In the data rows, 128 means zero.
In each game, the first row plays the second. By how much does the first row win? 20 means about a draw, 40 a big win and 0 a big loss. Wins can go round in a circle. Each row has two weighted sums of its numbers, A and B, taken from their middle values. A row wins by its A times the other's B, less its B times the other's A.
[113 104 139 129 125 127 133 134 124 127 126 131 115 130 138 136 140 114]
[162 104 111 141 119 151 138 131 130 132 141 144 149 132 125 170 184 179] ~ 16
[139 114 136 145 122 114 123 128 132 128 133 132 125 123 123 131 115 117]
[143 109 122 158 097 122 129 131 125 121 128 124 122 131 133 129 127 112] ~ 17
[147 106 113 131 084 119 123 131 135 132 137 126 126 142 132 128 106 115]
[036 088 174 172 127 051 109 123 137 133 137 112 239 177 036 067 078 224] ~ 28
[139 106 116 133 101 124 130 131 132 130 128 131 124 120 129 142 115 101]
[175 200 085 111 128 177 129 119 127 130 122 124 123 136 136 144 133 110] ~ 15
[119 158 103 180 231 063 121 133 132 133 139 129 124 109 133 125 102 127]
[137 109 121 128 150 149 128 134 127 123 126 130 114 137 136 135 177 140] ~ 24
[106 150 107 148 239 129 126 131 130 124 122 130 134 098 131 130 072 108]
[139 107 149 151 139 102 131 128 126 126 130 130 120 136 113 123 106 122] ~ 15
[167 156 128 113 152 136 124 122 124 124 124 128 119 110 134 149 114 105]
[160 226 049 105 178 120 129 111 129 120 123 131 116 052 162 154 098 113] ~ 18
[152 203 094 133 151 157 126 116 126 127 124 119 117 072 140 129 116 096]
[128 112 138 084 119 109 127 127 129 124 125 127 107 144 146 099 157 106] ~ 22
[116 097 159 155 087 115 118 133 135 126 129 128 107 124 166 151 130 109]
[134 120 121 117 111 142 136 125 128 131 128 113 111 160 139 126 145 135] ~ 28
[142 122 146 165 102 111 127 131 128 123 130 127 117 130 133 145 131 110]
[107 107 140 142 097 085 108 125 137 132 129 120 239 117 000 056 077 255] ~ 17
[167 171 098 113 137 176 128 126 126 130 125 126 123 141 130 138 139 118]
[116 120 115 116 138 170 122 131 126 128 127 135 087 177 134 112 206 192] ~ 19
[129 106 129 115 117 135 129 133 128 127 124 118 100 136 146 123 161 128]
[096 120 139 110 131 123 126 129 124 128 128 124 124 130 133 143 129 112] ~ 23
[139 115 128 146 127 129 125 132 133 129 132 131 125 126 129 131 109 104]
[140 129 133 115 132 119 130 122 125 126 122 133 116 162 150 130 153 112] ~ 21
[101 118 156 132 121 081 133 126 121 128 128 140 172 104 073 153 088 170]
[169 147 110 130 110 165 129 128 127 126 136 126 122 141 135 139 135 121] ~ 22
[164 183 079 093 129 177 130 124 129 131 133 129 124 138 132 135 136 114]
[136 105 118 128 097 123 132 131 129 129 121 128 106 126 153 117 145 127] ~ 23
[124 096 153 137 090 121 139 137 116 125 135 123 102 121 169 142 134 117]
[078 105 153 122 135 121 132 132 122 128 123 130 130 132 125 134 119 111] ~ 25
[102 133 166 112 141 124 133 123 123 131 121 126 136 110 114 150 110 109]
[110 118 188 191 138 111 138 126 118 114 115 132 128 132 119 128 124 112] ~ 23
[187 151 061 103 107 163 131 132 126 128 131 132 135 175 104 115 138 140]
[172 195 147 105 132 220 124 113 124 129 131 115 123 161 142 132 136 126] ~ 20
[112 100 157 106 131 139 132 127 118 133 119 124 107 132 164 121 158 130]
[180 176 090 121 109 190 129 128 129 130 126 126 129 167 132 134 130 131] ~ 12
[048 094 144 069 123 129 118 131 129 125 126 128 057 117 153 090 154 120]
[119 122 119 126 138 152 121 132 129 125 129 127 102 168 134 147 176 152] ~ 25
[135 115 128 145 134 123 129 133 129 127 130 128 129 116 125 127 094 107]
[113 124 111 113 131 175 124 137 131 121 138 139 088 173 127 112 186 183] ~ 30
[134 100 155 144 127 111 133 129 127 126 123 130 125 143 117 136 113 117]
[147 104 122 127 093 120 136 125 118 134 126 126 117 135 149 125 130 117] ~ 13
[137 116 127 132 090 117 136 134 133 129 126 127 134 098 112 137 135 112]
[107 099 172 102 095 114 133 134 124 127 135 131 111 133 157 130 131 114] ~ 21
[148 112 108 120 114 127 127 130 129 132 130 137 120 138 137 131 136 118]
[055 103 168 069 110 143 132 132 125 128 127 130 075 128 175 092 140 129] ~ 22
[146 143 087 122 156 122 121 134 130 125 125 131 122 120 145 134 117 110]
[102 112 161 128 127 108 134 124 123 128 126 135 163 114 066 139 088 123] ~ 18
[153 161 090 077 127 143 126 125 126 127 132 130 116 082 152 171 114 094]
[118 136 103 145 144 165 131 133 129 136 134 135 111 174 124 140 165 144] ~ 16
[116 117 181 149 117 131 125 127 115 125 124 126 124 132 127 134 129 108]
[146 104 123 131 081 116 127 134 126 132 140 136 116 139 124 141 155 120] ~ 19
[135 116 132 137 131 124 128 129 131 127 129 126 128 117 125 131 100 111]
[134 123 108 133 135 160 127 133 130 132 124 130 108 174 127 147 182 169] ~ 18
[187 121 209 241 028 192 124 131 115 111 139 109 122 138 144 146 131 113]
[112 122 156 153 150 114 135 118 126 125 123 128 118 134 132 139 135 109] ~ 21
[156 130 094 119 155 117 127 126 130 128 131 127 117 128 138 142 116 114]
[101 094 143 135 127 103 123 131 129 126 132 125 133 136 122 138 117 116] ~ 22
[059 139 140 130 151 110 128 131 130 125 130 127 155 100 122 138 102 118]
[085 110 153 154 117 094 128 130 133 129 135 135 177 124 084 106 099 142] ~ 13
[139 100 126 125 098 121 119 127 134 119 136 124 120 134 139 136 131 112]
[142 101 125 134 099 117 132 137 129 125 126 128 133 141 117 113 114 113] ~ 22
[145 111 100 119 115 133 128 129 127 123 134 131 121 153 108 118 160 128]
[152 150 142 135 079 177 126 121 127 124 127 122 115 068 114 141 143 059] ~ 13
[197 178 106 143 095 202 133 129 129 126 128 127 134 172 129 143 131 136]
[152 132 095 122 090 143 129 122 136 130 125 124 118 123 137 141 132 107] ~ 32
[107 100 138 140 122 109 128 132 123 126 128 125 155 142 105 121 097 121]
[055 110 166 137 134 093 124 131 135 124 128 127 161 127 110 136 109 128] ~ 32
[142 123 111 140 140 117 125 130 127 124 129 125 119 121 137 137 117 111]
[113 101 164 055 119 111 132 131 124 131 129 131 103 132 165 087 146 106] ~ 25
[102 148 172 209 156 154 118 139 128 136 133 131 127 122 128 126 123 103]
[177 150 128 153 108 179 127 123 128 127 126 126 123 146 134 149 137 124] ~ 26
[167 215 085 130 152 159 124 121 134 128 129 125 115 080 145 135 112 100]
[155 199 086 089 141 162 131 106 130 131 128 121 118 062 150 157 109 093] ~ 22
[154 139 093 107 129 139 127 125 129 133 131 129 118 130 139 142 129 106]
[129 099 133 136 115 117 125 132 128 125 131 129 131 137 122 133 114 115] ~ 22
[088 108 141 144 107 081 112 137 129 127 135 121 238 119 026 072 063 252]
[120 105 135 129 124 127 137 133 127 125 121 123 096 124 154 131 164 124] ~ 18
[058 112 156 143 113 048 097 134 140 134 137 096 236 079 012 088 069 255]
[028 105 153 196 146 028 122 127 132 143 134 106 239 130 037 000 024 254] ~ 22
[135 105 118 134 111 140 126 132 130 129 125 139 112 128 136 130 158 133]
[119 103 149 127 119 134 135 129 123 129 122 123 098 129 165 133 157 127] ~ 22
[137 118 129 135 114 135 133 125 123 122 125 125 123 137 129 139 138 117]
[144 112 122 120 093 124 133 107 123 147 133 114 121 137 134 136 131 114] ~ 22
[094 097 147 072 136 108 132 130 125 130 129 129 088 127 157 083 163 104]
[108 104 150 091 123 128 133 133 128 133 128 128 103 133 160 105 151 114] ~ 19
[114 094 149 092 118 113 129 130 125 129 126 126 104 123 161 108 147 108]
[078 100 144 067 112 136 120 126 130 127 130 132 087 125 154 091 144 125] ~ 29
[119 119 110 125 132 166 122 130 127 128 140 142 094 175 120 129 187 194]
[156 131 110 126 084 129 123 126 126 126 127 131 114 098 150 145 134 101] ~ 31
[115 135 146 143 142 106 123 129 126 124 122 135 142 088 106 118 083 128]
[157 223 054 103 187 127 126 121 131 129 122 131 117 073 154 150 102 105] ~ 28
[130 132 118 120 166 145 130 123 132 122 118 123 125 114 133 139 106 100]
[111 097 155 086 141 115 127 127 128 125 129 139 109 128 155 116 148 112] ~ 24
[146 153 068 081 131 163 129 132 128 129 132 130 119 162 116 121 146 124]
[107 126 156 173 135 110 141 122 126 112 119 134 120 133 135 136 125 111] ~ 25
[129 113 146 113 116 119 129 131 125 128 126 129 115 142 167 126 155 109]
[078 096 164 142 128 076 110 123 138 127 141 114 237 159 020 106 060 213] ~ 5
[129 154 093 124 139 165 125 128 130 124 132 127 119 156 133 135 137 124]
[138 169 101 113 255 112 125 130 132 127 128 132 124 106 140 147 087 117] ~ 17
[128 178 160 196 157 155 128 136 131 134 132 137 123 130 136 139 129 110]
[106 103 134 141 101 099 118 132 134 129 131 122 238 115 055 098 096 200] ~ 10
[081 104 147 160 124 071 111 129 133 130 134 116 236 159 035 040 040 253]
[103 111 159 114 117 097 129 128 126 132 121 129 175 117 052 176 079 156] ~ 14
[117 174 167 165 176 170 131 129 127 128 127 130 123 121 129 132 121 107]
[137 110 119 128 116 136 133 128 135 130 122 125 116 139 135 137 153 124] ~ 22
[139 159 088 111 154 131 130 131 131 126 128 127 122 100 143 148 112 108]
[114 132 193 212 133 167 121 130 141 136 134 131 122 133 136 137 133 114] ~ 17
[116 100 152 086 102 121 133 127 123 130 133 130 101 123 165 104 146 112]
[108 117 135 120 110 124 133 130 126 132 130 129 145 110 115 150 114 110] ~ 22
[111 112 149 121 121 096 136 127 121 129 130 132 174 111 059 156 078 160]
[148 105 113 132 089 122 125 129 131 124 127 124 117 133 143 131 135 110] ~ 10
[127 148 090 096 132 160 134 123 127 131 128 123 108 193 120 111 165 145]
[145 107 120 129 106 123 129 129 131 130 139 138 123 138 140 146 167 135] ~ 25
[126 099 148 106 104 125 137 131 123 134 124 127 122 134 134 141 130 109]
[082 098 137 065 134 109 125 127 125 120 133 126 083 129 157 091 161 102] ~ 30
[101 110 154 136 127 130 128 130 125 128 131 128 129 131 132 140 126 109]
[096 112 151 123 127 144 131 133 124 132 121 133 110 137 148 137 142 122] ~ 21
[158 127 117 160 088 138 124 121 129 125 124 125 123 141 138 146 131 113]
[101 113 135 143 118 107 126 128 126 127 129 129 207 080 081 100 063 144] ~ 28
[105 104 136 145 100 087 114 132 131 133 135 119 239 136 019 059 075 249]
[150 129 105 122 143 126 128 131 131 130 134 128 121 137 134 142 135 117] ~ 22
[141 122 129 149 153 112 130 132 128 128 129 129 125 119 119 126 096 115]
[115 106 153 119 143 118 132 128 130 121 123 133 118 127 134 140 128 114] ~ 22
[133 120 126 140 114 142 127 126 131 125 128 132 117 132 136 136 134 111]
[171 189 103 127 139 181 126 124 132 122 128 122 124 131 140 137 130 112] ~ 19
[138 112 139 127 125 154 129 133 130 125 133 128 117 143 149 137 148 133]
[136 104 128 123 090 122 135 130 116 135 125 123 103 138 157 122 130 122] ~ 25
[156 137 094 107 124 154 129 134 127 127 134 137 121 144 131 135 137 115]
[136 123 161 193 114 111 128 128 124 126 124 119 118 147 156 162 138 111] ~ 25
[149 119 088 117 123 149 130 131 126 123 131 132 123 156 115 129 158 138]
[123 132 129 147 197 118 128 129 129 129 126 129 128 111 125 131 080 114] ~ 21
[125 121 162 136 134 117 130 125 118 129 118 125 117 141 147 139 142 111]
[061 114 178 051 129 156 131 131 128 133 123 124 071 154 184 067 161 144] ~ 19
[128 112 168 129 117 108 130 127 118 129 122 125 123 131 123 139 126 114]
[126 114 173 115 137 109 127 126 122 124 117 134 125 127 114 149 118 116] ~ 22
[151 173 075 087 154 170 129 121 134 135 120 124 121 157 119 128 145 121]
[143 104 126 126 094 118 121 125 143 122 140 128 117 133 136 137 132 111] ~ 20
[146 110 133 158 082 122 127 133 125 120 130 132 120 117 115 116 140 106]
[160 131 118 142 143 163 125 129 128 130 131 132 121 140 135 141 139 124] ~ 19
[127 129 124 106 147 169 128 131 132 130 132 128 106 176 142 106 185 159]
[133 098 133 111 105 117 123 126 131 118 136 124 119 124 147 121 138 110] ~ 18
[139 102 133 121 098 117 129 128 126 129 125 132 120 132 152 134 129 111]
[104 089 172 163 085 114 123 126 137 128 129 128 129 142 108 124 133 115] ~ 24
[178 175 138 188 182 078 129 129 126 119 120 133 111 092 127 110 097 129]
[131 121 109 131 152 155 128 129 134 130 127 128 104 170 127 132 223 171] ~ 24
[138 104 125 126 102 121 131 126 135 130 126 130 111 138 145 135 146 127]
[104 116 124 121 125 128 134 129 124 128 130 132 124 133 133 140 128 108] ~ 21
[124 175 112 121 146 129 129 128 127 125 124 126 132 047 135 143 093 103]
[135 140 104 118 130 154 127 128 131 126 123 128 115 167 130 128 157 131] ~ 20
[097 119 128 137 098 084 114 133 134 128 128 117 238 046 089 104 110 234]
[179 208 100 148 126 180 128 122 129 122 126 126 117 115 133 136 124 103] ~ 16
[138 184 066 087 164 116 131 125 126 131 122 131 127 000 190 193 057 116]
[120 158 191 202 149 183 128 126 128 131 127 131 121 131 131 133 126 107] ~ 3
[146 106 119 127 093 119 128 131 129 127 126 130 118 135 141 141 145 122]
[119 124 103 136 136 160 120 136 130 127 137 135 100 172 128 142 170 161] ~ 10
[128 104 133 135 121 122 135 131 118 129 122 129 109 132 149 146 157 116]
[173 211 091 014 125 209 126 109 130 139 119 116 122 151 132 124 132 121] ~ 23
[124 124 115 116 131 158 132 130 126 129 130 141 104 165 136 127 169 158]
[146 138 078 106 136 169 125 131 129 129 139 132 122 174 101 124 161 149] ~ 12
[149 109 116 143 111 122 133 132 130 129 136 130 122 140 140 144 145 114]
[126 142 127 135 193 149 129 129 130 126 133 131 122 133 138 138 130 112] ~ 17
[085 137 199 221 185 140 119 138 143 142 146 134 118 132 143 141 136 113]
[120 114 103 139 128 145 131 133 126 121 128 130 101 143 125 142 164 141] ~ 23
[131 120 110 119 140 148 129 124 133 126 123 118 101 175 126 112 207 159]
[247 224 148 141 084 242 117 121 122 128 124 116 140 179 147 138 134 143] ~ 16
[065 104 146 083 132 117 128 131 131 130 125 128 066 135 171 082 172 112]
[100 113 126 134 105 105 135 131 126 127 135 136 222 076 104 138 091 164] ~ 26
[104 107 165 091 116 127 137 127 127 131 124 130 090 136 196 084 152 127]
[150 209 078 120 178 140 133 117 130 131 120 131 118 072 144 134 107 102] ~ 19
[163 139 118 150 081 145 122 118 130 120 126 113 126 150 136 146 129 119]
[145 101 114 136 087 116 132 121 126 138 126 119 123 138 137 141 133 117] ~ 30
[111 106 167 135 115 112 129 130 120 120 123 131 165 139 055 136 098 134]
[141 102 144 115 091 116 126 132 128 125 128 129 120 134 154 125 134 108] ~ 15
[130 104 133 133 109 129 136 132 124 125 119 122 098 129 170 131 175 135]
[151 133 132 183 111 108 128 121 130 125 125 125 122 152 147 166 140 104] ~ 2
[136 130 123 095 133 150 126 127 135 128 129 124 111 177 138 104 169 141]
[156 112 125 142 107 134 134 131 125 128 136 129 124 137 134 141 134 117] ~ 20
[144 105 115 134 099 122 129 134 128 131 144 131 121 128 131 139 123 109]
[057 087 167 163 138 066 108 125 140 131 140 115 228 172 052 091 071 204] ~ 32
[154 108 119 136 106 130 132 126 126 131 132 137 131 153 132 151 153 132]
[170 167 096 123 108 191 120 125 130 124 129 118 124 154 133 137 134 122] ~ 21
[144 098 110 096 122 158 128 125 129 126 129 130 118 111 118 082 172 172]
[120 108 156 131 116 112 134 131 125 130 125 125 127 133 121 142 120 115] ~ 21
[138 105 137 113 120 116 128 130 123 129 129 132 118 129 147 130 146 110]
[150 114 149 133 122 152 127 131 129 131 129 131 123 138 145 140 143 117] ~ 19
[123 112 135 157 124 098 124 131 126 127 125 133 171 116 081 071 063 174]
[099 088 157 080 112 143 134 129 127 127 125 124 107 127 150 116 141 121] ~ 9
[145 109 119 130 120 135 130 135 125 126 132 139 118 166 139 143 182 148]
[120 105 161 151 117 110 132 125 125 122 128 127 118 132 136 133 134 109] ~ 22
[160 125 138 162 074 131 123 114 118 113 139 124 120 126 129 132 133 106]
[133 104 138 127 097 113 132 139 122 127 128 133 128 135 122 139 129 119] ~ 19
[168 207 109 129 216 218 119 118 123 124 118 122 120 142 133 139 141 120]
[166 157 160 208 133 163 130 131 135 129 129 140 124 155 143 160 144 127] ~ 34
[145 204 108 156 214 139 130 116 131 123 123 131 121 052 142 125 073 100]
[140 116 122 127 120 133 124 131 123 131 125 132 120 140 137 138 143 115] ~ 19
[145 120 137 151 137 102 127 126 128 130 126 128 118 124 130 132 118 124]
[140 115 114 149 142 118 128 137 132 128 132 129 124 115 135 127 096 113] ~ 21
[134 101 142 151 123 098 125 132 135 131 131 122 126 141 105 119 105 134]
[080 114 159 137 116 078 128 137 128 132 130 121 237 089 022 126 069 225] ~ 33
[140 105 132 126 094 116 134 125 126 130 123 138 117 132 156 137 136 107]
[088 108 166 065 126 128 133 127 128 128 131 133 081 142 185 072 161 121] ~ 19
[134 111 145 121 120 118 136 132 125 125 129 129 117 135 140 136 142 114]
[154 207 085 134 186 123 127 116 132 126 121 133 118 062 143 135 097 109] ~ 19
[093 175 109 094 205 133 123 121 127 130 122 126 126 122 139 151 111 109]
[085 107 148 134 112 109 121 127 130 127 121 134 151 120 112 130 116 119] ~ 18
[148 120 127 146 136 116 127 133 133 129 129 123 120 117 136 132 112 113]
[118 097 147 061 122 104 136 125 129 129 131 130 110 129 155 096 145 107] ~ 25
[125 112 133 134 084 108 125 136 132 123 127 130 183 071 045 105 161 175]
[111 148 112 114 148 083 142 117 132 132 118 132 139 079 135 153 093 140] ~ 23
[140 111 110 125 115 125 131 135 127 130 129 133 117 131 129 134 142 118]
[117 100 134 131 115 116 129 128 122 134 120 124 114 131 140 138 142 116] ~ 19
[117 110 138 142 107 106 136 125 124 122 124 133 192 093 069 102 081 155]
[132 133 119 119 136 135 131 130 130 132 126 133 123 127 138 140 127 109] ~ 22
[128 164 091 023 173 165 133 119 133 138 120 122 121 137 126 133 134 118]
[166 128 173 085 158 176 129 126 125 129 126 127 124 146 152 123 151 129] ~ 22
[201 170 072 065 108 191 120 123 128 128 131 118 136 169 117 123 138 137]
[167 198 106 151 152 166 127 121 128 123 124 129 117 100 137 134 120 105] ~ 20
[134 202 071 081 188 129 131 120 132 129 125 132 123 103 147 147 116 113]
[125 122 091 104 140 152 129 129 132 130 124 125 108 171 094 101 193 160] ~ 11
[188 196 105 134 119 193 124 123 133 131 129 121 123 141 137 138 136 119]
[121 113 126 108 150 152 131 125 125 132 123 118 101 149 148 109 201 160] ~ 25
